Here are some points, one per row:
[ 22  -8  93 -25  14 -17  12   2   7 -38  27   3  31  -2  19  16   9 -44  13  27   8  17 -30 -21
 -46 -27  18   1  -2  -3  32  -1  24]
[-26  -7   2  -9   5 -20  -9   0  17 -40 -51 -30 -48   4  11  -3 -14   6  58 -26  35   9  -4  -3
   6 -20 -24  -8   3  -8  23 -38   3]
[-49 -35  20 -21 -46  10 -31 -12  12  17  -7  18  12 -38 -16   0  33  12  43   3   2  35   3  19
   4 -12  20  20  41 -23 -14  -3 -26]
[-59  44  10   0 -18  -3  13  24   6   8   1  19 -14  49 -26 -20   6  26   8   3 -14 -39  46  33
 -42 -49  30   8  15   8  29  21   6]
[ -9 -10   6 -29  31  26  -8  -9   4 -34 -41  12   1  16 -39  23  73  13 -10 -10  -7 -16   8 -26
 -15  -8   4 -42 -61 -35  -3  -2 -24]
[  2  -1  47  33  -3  -9 -39  -4 -44  18  12 -12 -36 -20  20  19  27  55  -3 -17 -36  -4  22  -4
  22   3 -26  -6 -27  21   2  64  -8]
[  9  38 -14  46   0 -25 -10 -17 -26 -20 -11  34  20  -8  -3 -14  -6   4  15  10 -28 -10 -34 -34
  41 -27   8 -31  11 -11  38 -16  39]
[ 11  -2 -12 -33  32  26  -7  51   3  -1  15   3  -4 -39   4 -25  16 -11 -33  58  19 -61  -5 -11
   5 -15 -45 -31  22 -20   1   5 -20]
[ 14  35  -6  -4  10 -14 -30  -5  10  -5  11  33  10  -2 -15   5  17 -47  18   2   9  25  53 -16
   6  41 -12 -23  54  10  -5  20 -12]
[  6 -26  37  17 -16  42  21  14  -2  41  -1  11 -23  21  -4  -8 -37 -12  -2 -44  36  20  13 -41
  30 -37  -4 -51  -7 -13 -46   1  23]
[-14  24  21   3  14  36 -48  56 -19  -6  -4   5  40  30   7  21  -1  16 -27   0  14  50  12  24
  44  22  -5  28  -9   0   4 -22  -4]
[  7 -67 -24   7 -31  -7  -9 -17  29 -61  39  16 -22  14 -47   8  21  13 -28 -10 -13 -16   5 -23
  10  -9  25  14  24  18 -19  27  36]
[ -4  -7   9  -7 -38  -8  15   9  21 -29 -14  -4 -27  -3  25  15 -24  58 -40  27  15 -21 -18 -14
  16  62  43  -3  19 -30  31  11 -17]
[  1  -4   7  -1  19  27  -2   7 -15  45  17  -7 -11  11 -13   0 -19  -7  -8 -25 -23 -38 -44 -73
  -8  10  27  -2  47   2  15 -37  -5]
[ 43 -48 -17   8 -11  31  25 -13 -70   6  -9 -30  -6   2   0  16   7  -2  14   3 -51   6  39  15
 -26  -2 -16  21   8   8  42 -23 -36]
[-15  -6 -35 -39  -6 -20 -17  -2  -3  14  41 -20  39   0 -16 -26  -4  -3  -6 -54 -30 -12  -8   6
 -17  35 -10  -1 -19 -33  31  12  32]
[ 21 -12   7   0   1  11 -59 -10 -12  10 -10 -45 -39  23  -2 -12 -36  -6  -7  35 -25   4  -2  18
 -30  -9  28  10  -1 -23 -33  14  46]
[-15  -3  -7 -47  21 -34  25  -5  -8  43 -40  38  -7 -38 -32 -13 -27 -18 -27  13  -9  27  15 -10
  33   0  12  61 -35  -9  11  13  24]
[  5  25  -8 -54 -27 -20  14  23 -54   9  39  29 -49  24   0  13  15  28  13   4 -10  49 -44  21
 -13   2 -26 -32 -17  15 -15 -24 -12]
[-28  -8   0  41  34   2  19 -34  15  39 -32  33  -6  -6   8  23  -1  -9  18  18  12  12   1  15
 -35  35  36 -31   3   6  22  17   2]
[ 25  45  14 -13   3  34  19 -16  15  -5  -9 -34  -2 -19 -34  35 -12 -12   4   1   4 -19  -8  28
  39 -14 -18 -18  55  11  19   3  36]
[ -4 -23   2   5  24   1  -6  16  33  -1   7  38  15  44   1  32 -59  21  14  12 -37 -20  -2 -20
 -13  -2 -17  29   4  -2 -11  -2 -36]
[ 13  47  -7  35 -45   4  12  13  18 -10  22  -5  37 -35  -6 -19   4  23  -3  10 -18  16  25 -26
 -29 -24  17   3  -9 -12 -38 -36  12]
[ 50  19  12 -25   9 -22  -3   1  -2  11 -15 -28  25  -9 -18   8 -19 -20 -21 -21  22 -28 -18  17
  24 -63  56  -6   1  44 -36  16 -52]
[-12   5 -12  53  50 -12  -1   5 -24  23  18 -46  -5 -14 -41 -14  31  22  22  24  57   5 -29  -5
 -16  13  16  36   7  -1 -11 -12  -2]
[ -5   0  -2  11  15   8  29  12  -1 -29  13   1 -12 -47 -28 -33 -44   3  26  -6  -8  28  30  -5
  19  16  16 -24 -24  -8  -6  -9 -28]
[  6 -18  21 -16 -33 -53  40  26 -20  45   3 -10  22  -7  30  21 -11  -4   7  19  26 -33   6   0
  26   2  15 -30  29 -20   3  11   4]
[-16   2  19   9  19  12  18  -1  19 -25  -6   5  -7 -13  24 -31  -5  -4  -6   4 -72  -7 -22  60
  21  20  16 -16 -15  29 -23 -26 -18]
[ 17  19 -11  15 -18 -29  11 -38  33  18  14 -27 -35  59 -16  -4  18 -36 -22  10 -14  17 -18  -8
  19   6 -18  17  10 -42 -12  38 -55]
[ 40   5 -37  -9 -13 -30 -26  17  23   7 -46  21 -12 -19   1  -2 -15  10   6   9  -5 -17  -2  -5
 -35 -15 -24  24   2  15  -4 -18   8]
[  8  13   1  29  10   3  62   5  17  -8 -17   4 -18  -6  41 -11  28 -24 -19 -16  -6   9  11  -7
 -21  -5 -26  33   5 -32  -4  28  14]
[-13  -8 -42   4 -25   5 -33  47  -6   4 -13 -10 -23   0  64  -6  36 -35   1  -4  -5  30  -3 -31
   6  -7  38   5 -25  40  19  26  -9]
[ 36 -22  10  24  43 -52   4  28 -16 -25 -14  26   8  20  11  -8  18  14 -23 -39   4   4  17  37
 -23   0  -3   4  20 -29 -19 -21  23]
[-38 -26   1   5  29 -35 -32   5  26   5  20 -19  -2   1   7 -15 -14 -13   9  18 -15   4  -1  14
  -2  17 -34 -32   3  24 -24  15  14]
[-26 -10  38  29 -34   7 -14 -39 -24   2 -29  21  27 -14   6 -45  14  -5 -23 -17   9 -19 -25   0
  22  -8 -48  14   1  14  10 -27 -30]
[-23  10   9 -11 -19   4  11  -7 -12  -1  -1  -8 -14  22  -2  29  45 -37  19  16 -19 -36  29  -1
  35  45   0  26 -24  37 -51 -56  30]
[  7   6   0  10 -23 -18  -6 -24  -7  -3 -18  -4  13 -18 -13  17 -19  -3 -43   1  20   3  23 -27
 -60  31 -32 -20 -26  35 -20  -9 -12]
[ 61  -9 -25   9 -16  29 -18  -9   2   0  12  43 -10  11   9 -22  14   8  35  -9  43 -11  -2  38
   7  21  34 -15 -25  -3  21 -24 -13]
[ 28  -7  16  12 -28  -4  -5  30  44  23   7 -37  37  12 -29 -11  -8 -12  40 -15   4 -36  16   7
   3  20 -25  12 -42  -4  39   2  -2]
[ -4  -7  -7  -2   9  10  11  -6  34   8  15   8 -21   7 -26  -3   1  26 -27  -9  27  29 -12  14
   5  -3 -18  20  -4  54  58  -2  23]
[  0  10 -13  20 -12  17 -15  -8  45  34  10   3   4 -45  14  39   3  -3 -20 -28  -9  16 -25  42
 -23 -13   4  -7   2 -36  -6 -33   5]
[  2 -23 -37  10  -1  17  42   8 -15  12 -18  -4  51  18 -13  -4   6  -3   1  46   3  17 -28  18
  15 -12  -9 -20 -12  12 -10  29  28]
[  4  12 -21 -22  13  -2 -20 -82   7   3  19   2  29  44  37 -12 -14  36   5  42  20   0  28  -7
  24 -19 -10   4 -22 -24 -11   3  14]
[ -4   4   2 -38   3  25   2 -24 -22 -21 -20 -22  18  20  11 -61 -18  -5 -15  -6  11  31  20   0
 -32  25   7   0  44  13  -1  24   5]
[  8  13   5 -32  55  19  18 -17  -5  13  52   5 -22 -29  50   7  -4  -6   7 -36  33 -45  -1  -8
  16 -19   4  19   5  11 -11  -1   2]
[-15  -8 -27 -20  16   2  21  11  16  -5  -7 -38  29  -9  24  21  28  52   3 -10 -24  41  10 -24
  26  -8  -6   9   8  10  -8 -12 -12]
[-54  -3 -33  28  -5  -4  -4 -11 -34 -46  26  -1  -4 -10   9  29 -35 -65 -28   4  30  -6   2  23
  -2 -27   0   3 -22 -20  31 -22 -20]
[-13  33 -14  -2 -11  31   8   0 -14 -44  -8  11  20  -2   1  23 -25  -1  48 -18  18 -12 -47  -2
 -37  25 -13  31 -16   3 -36  75   0]
Along one direction, these points spread out more than along any other. Take the direction at right angles to it along which they spread out most. Go by this last direction. For each point below, how far along it does it lie, from 0 to 99? The average is 50, and the first point in the table lies past the average. One standard deviation of the points above along it is 16.
[  0  10 -13  20 -12  17 -15  -8  45  34  10   3   4 -45  14  39   3  -3 -20 -28  -9  16 -25  42
 -23 -13   4  -7   2 -36  -6 -33   5] : 38
[ -4  -7   9  -7 -38  -8  15   9  21 -29 -14  -4 -27  -3  25  15 -24  58 -40  27  15 -21 -18 -14
  16  62  43  -3  19 -30  31  11 -17] : 64
[  6 -18  21 -16 -33 -53  40  26 -20  45   3 -10  22  -7  30  21 -11  -4   7  19  26 -33   6   0
  26   2  15 -30  29 -20   3  11   4] : 45
[  5  25  -8 -54 -27 -20  14  23 -54   9  39  29 -49  24   0  13  15  28  13   4 -10  49 -44  21
 -13   2 -26 -32 -17  15 -15 -24 -12] : 22
[ 36 -22  10  24  43 -52   4  28 -16 -25 -14  26   8  20  11  -8  18  14 -23 -39   4   4  17  37
 -23   0  -3   4  20 -29 -19 -21  23] : 52
[  1  -4   7  -1  19  27  -2   7 -15  45  17  -7 -11  11 -13   0 -19  -7  -8 -25 -23 -38 -44 -73
  -8  10  27  -2  47   2  15 -37  -5] : 46
[  4  12 -21 -22  13  -2 -20 -82   7   3  19   2  29  44  37 -12 -14  36   5  42  20   0  28  -7
  24 -19 -10   4 -22 -24 -11   3  14] : 72
[ -4   4   2 -38   3  25   2 -24 -22 -21 -20 -22  18  20  11 -61 -18  -5 -15  -6  11  31  20   0
 -32  25   7   0  44  13  -1  24   5] : 72
[ 17  19 -11  15 -18 -29  11 -38  33  18  14 -27 -35  59 -16  -4  18 -36 -22  10 -14  17 -18  -8
  19   6 -18  17  10 -42 -12  38 -55] : 81
[  8  13   5 -32  55  19  18 -17  -5  13  52   5 -22 -29  50   7  -4  -6   7 -36  33 -45  -1  -8
  16 -19   4  19   5  11 -11  -1   2] : 34
